[[121 123 145 101 133]
 [123 119 142 104 140]
 [126 129 142  98 126]]
->
[[121 123]
 [123 119]
 [126 129]]

[[106 128]
 [103 124]
 [129 149]
 [154 121]
 [153 107]]
->
[[106 128]
 [103 124]
 [129 149]]

[[112 143 139 135]
 [128 109 121 136]
 [148 117 103 109]]
->
[[112 143]
 [128 109]
 [148 117]]

[[149 134]
 [130 113]
 [128 128]
 [128 128]
 [129 130]]
->
[[149 134]
 [130 113]
 [128 128]]

[[121 142 127 117]
 [110 132 100 111]
 [154 127 102 129]
 [117 135 105 108]
 [115 134 117 136]]
->
[[121 142]
 [110 132]
 [154 127]]

[[130 132 125 128 128]
 [126 124 126 128 129]
 [126 126 134 126 131]
 [113 128 150 121 128]
 [142 123 109 133 133]]
->
[[130 132]
 [126 124]
 [126 126]]

[[113 138 133 137 141]
 [108 146 140 136 144]
 [151 123 114 136 137]
 [138 133 138 135 136]
 [123 134 140 126 138]]
->
[[113 138]
 [108 146]
 [151 123]]
---
[[150 114 129 115 128 148 131 107 138 132]
 [152 115 122 104 139 144 145 110 130 136]
 [133 126 130 131 137 127 130 136 130 121]
 [155 137 131 133 108 119 106 124 114 116]
 [131 128 130 133 133 125 128 132 128 125]
 [117 128 121 135 112 133 120 130 120 127]
 [136 126 132 138 147 123 131 140 131 116]
 [132 125 132 132 136 125 130 135 130 123]]
->
[[117 128 121 135 112 133 120 130 120 127]
 [131 128 130 133 133 125 128 132 128 125]
 [132 125 132 132 136 125 130 135 130 123]
 [133 126 130 131 137 127 130 136 130 121]
 [136 126 132 138 147 123 131 140 131 116]
 [150 114 129 115 128 148 131 107 138 132]
 [152 115 122 104 139 144 145 110 130 136]
 [155 137 131 133 108 119 106 124 114 116]]

[[130 106 128 131 129 126 127 130 130 126 131 126 119]
 [125 120 128 127 128 127 127 125 136 132 129 134 125]
 [137 128 134 124 126 127 130 126 116 127 125 141 128]]
->
[[125 120 128 127 128 127 127 125 136 132 129 134 125]
 [130 106 128 131 129 126 127 130 130 126 131 126 119]
 [137 128 134 124 126 127 130 126 116 127 125 141 128]]

[[123 152 136 116 134 126]
 [129 139 132 115 128 135]
 [135 111 128 137 117 141]
 [131 124 119 124 132 137]
 [134 124 120 128 129 143]]
->
[[123 152 136 116 134 126]
 [129 139 132 115 128 135]
 [131 124 119 124 132 137]
 [134 124 120 128 129 143]
 [135 111 128 137 117 141]]

[[123 133 119 119 127 146 130]
 [124 137 140 136 127 147 129]
 [114 126 134 129 122 118 123]
 [131 122 135 125 133 130 131]
 [129 121 150 137 156 118 138]]
->
[[114 126 134 129 122 118 123]
 [123 133 119 119 127 146 130]
 [124 137 140 136 127 147 129]
 [129 121 150 137 156 118 138]
 [131 122 135 125 133 130 131]]

[[141 149]
 [151 138]
 [115 108]]
->
[[115 108]
 [141 149]
 [151 138]]

[[132 127 131]
 [152 124 133]
 [121 136 130]
 [134 133 134]
 [124 123 128]
 [144 121 129]]
->
[[121 136 130]
 [124 123 128]
 [132 127 131]
 [134 133 134]
 [144 121 129]
 [152 124 133]]

[[141 116 100]
 [103 134 150]]
->
[[103 134 150]
 [141 116 100]]
